[[128 143 116 137 126 136 142 148 127 123 125 133 132]
 [128 113 136 129 127 117 133 105 131 122 124 129 122]
 [128 126 128 140 125 124 156 122 130 112 119 134 126]
 [128 113 135 118 128 118 106 108 129 136 131 125 123]
 [128 136 121 142 125 131 157 136 129 114 120 135 129]
 [128 120 132 137 125 121 150 115 131 114 120 133 124]] >> 129

[[127 128 127 125 128 127 128 125 127]
 [130 135 135 127 136 127 135 125 135]
 [144 140 137 136 140 144 140 123 139]
 [125 128 123 115 128 124 126 126 127]
 [147 133 132 145 136 150 137 118 132]
 [140 128 122 126 127 143 127 124 126]
 [143 114 103 135 121 153 121 109 108]
 [113 101 105 139 106 121 107 133 100]
 [131 129 123 119 132 131 130 115 126]
 [133 134 133 127 133 131 133 130 135]
 [115 126 126 112 122 111 121 138 128]] >> 135

[[123 124 130 114 129 126 126 139]
 [113 123 133 128 129 128 127 105]
 [117 122 137 130 128 129 128 108]
 [119 125 130 114 129 128 126 116]
 [130 122 131 115 128 128 127 122]] >> 116

[[127 139 127 129 126 135 138 126 126 126 126 126 125 126 127]
 [128 125 128 127 134 126 125 130 130 133 130 134 131 134 128]
 [136 132 125 138 126 126 135 133 133 126 125 126 125 126 125]
 [127 127 128 127 128 128 127 127 127 128 128 128 128 128 128]
 [126 133 128 128 125 132 133 126 126 125 126 125 126 125 128]
 [150 133 127 153 126 126 141 143 145 126 127 125 126 126 127]
 [126 144 127 128 126 139 142 126 125 126 125 126 126 126 127]
 [129 128 128 129 129 127 128 129 129 129 128 129 128 129 128]
 [126 127 138 126 128 134 126 125 125 130 137 129 135 128 138]] >> 128

[[111 136 125 115 131 147 146 136 124 147 109]
 [130 108 122 126 128 122 138 113 125 135 139]
 [117 121 125 127 127 137 139 125 127 136 121]
 [137 104 117 137 124 118 129 118 131 125 137]
 [125 119 130 121 121 135 134 132 127 133 120]
 [152 115 116 138 114 121 116 117 138 124 147]
 [125 130 141 118 132 133 133 137 125 132 123]] >> 147
---
[[144 121 103 150 142 122]
 [120 132 138 120 124 132]
 [127 128 126 128 129 127]] result: 128

[[124 138 125 154 127 127 140]
 [107 133 131 136 132 114 138]
 [138 138 138 138 113 134 125]] result: 113

[[115 127 128 122 123]
 [ 98 131 127 137 125]
 [114 127 129 120 124]] result: 129

[[109 131 154 130]
 [119 100 102 130]
 [148 115 142 122]] result: 115

[[115 122 142 100 147 123 134]
 [113 112 130 136 124 152 119]
 [111 115 129 151 131 115 120]] result: 131

[[113 142 146 120 119]
 [137 108 147 136 136]
 [123 116 108 151 115]] result: 108

[[128 133 139 107 123]
 [135 147 103 133 135]
 [116 114 137 136 122]] result: 137

[[129 126 138 143 116 120]
 [129 130 115 147 157 131]
 [125 123 139 101 147 130]] result: 101

[[131 130 156 120 147 135 139]
 [134 134 121 136 115 135 126]
 [127 129 140 125 137 133 134]] result: 137
---
Input:
[[134 119 131 126 130 120 127]
 [126 138 127 120 134 130 140]
 [100 124 105 153 100 146 102]]
Output: 124

Input: [102 120 105 136]
Output: 120

Input: [146 148 105 113 119 127 116]
Output: 148

Input:
[[139 124 133 127 126]
 [108 129 115 154 141]]
Output: 129

Input:
[[126 129 132 124]
 [133 111 109 151]]
Output: 111

Input:
[[153 138 131 134]
 [123 130 123 123]]
Output: 130

Input:
[[121 137 128 120 118 126 104]
 [123 136 110 137 143 125 123]
 [119 130 117 117 114 131 117]]
Output: 130

Input: [118 140 131 152 129 113]
Output: 140

Input:
[[112 113 102 121]
 [121 127 137 126]
 [124 128 137 123]]
Output: 128
---
[116 142 128 136 107] → 107
[131 111 106 110 127] → 127
[130 133 101 113 112] → 112
[100 120 117 142 155] → 155
[144 157 129 154 125] → 125
[126  99 131 128 128] → 128
[157 135 127 128 107] → 107
[156 150 155 138 104] → 104
---
[110 147 101 134] → 147
[100 120 113 152] → 120
[126  98 121 135] → 98
[140 106 135 101] → 106
[149 105 113 109] → 105
[121 129 100 116] → 129
[129 122 151 127] → 122
[100 147 106 141] → 147
---
[[130 121 118 129]
 [136 125 153 121]
 [113 128 129 127]] 127

[122 127 154 141 128 107] 107

[144 106 118 125 137] 137

[128 126 157 153 129 141] 141

[123 128 120 151] 151

[147 157 106 123 125] 125

[140 138 107 155] 155
---
[[124 133 128 113 128 139 137]
 [128 128 125 128 128 125 127]
 [132 121 135 149 129 119 118]] Out: 124

[[150 112 150 126 147 117 123]
 [123 138 141 140 147 129 113]
 [140 114 131 152 119 136 106]] Out: 150

[[153 125 139 123 122 109 123]
 [146 122 125 135 115 115 128]
 [113 147 114 129 147 126 131]] Out: 153

[[133 138 149 112 133 115 113]
 [118 113 111 129 116 137 142]
 [135 138 139 118 133 119 106]] Out: 133

[[123 142 145 105]
 [123 126 143 140]
 [131 133 151 142]] Out: 123

[[116 123 130 120 125 130 137]
 [118 141 151 136 131 122 130]
 [142 143 117 109 153 118 138]] Out: 116

[[125 142 139 141 119 123]
 [103 144 125 132 104 146]
 [128 127 127 127 128 127]] Out: 125

[[129 134 108 129]
 [127 128 151 113]
 [134 135 100 135]] Out: 129

[[125 133 125 126 125 127]
 [114 155 107 103 101 105]
 [133 109 138 146 145 145]] Out: 125

[[152 134 142 142 137 117 105]
 [119 121 118 118 120 137 136]
 [120 128 126 126 127 128 134]] Out: 152
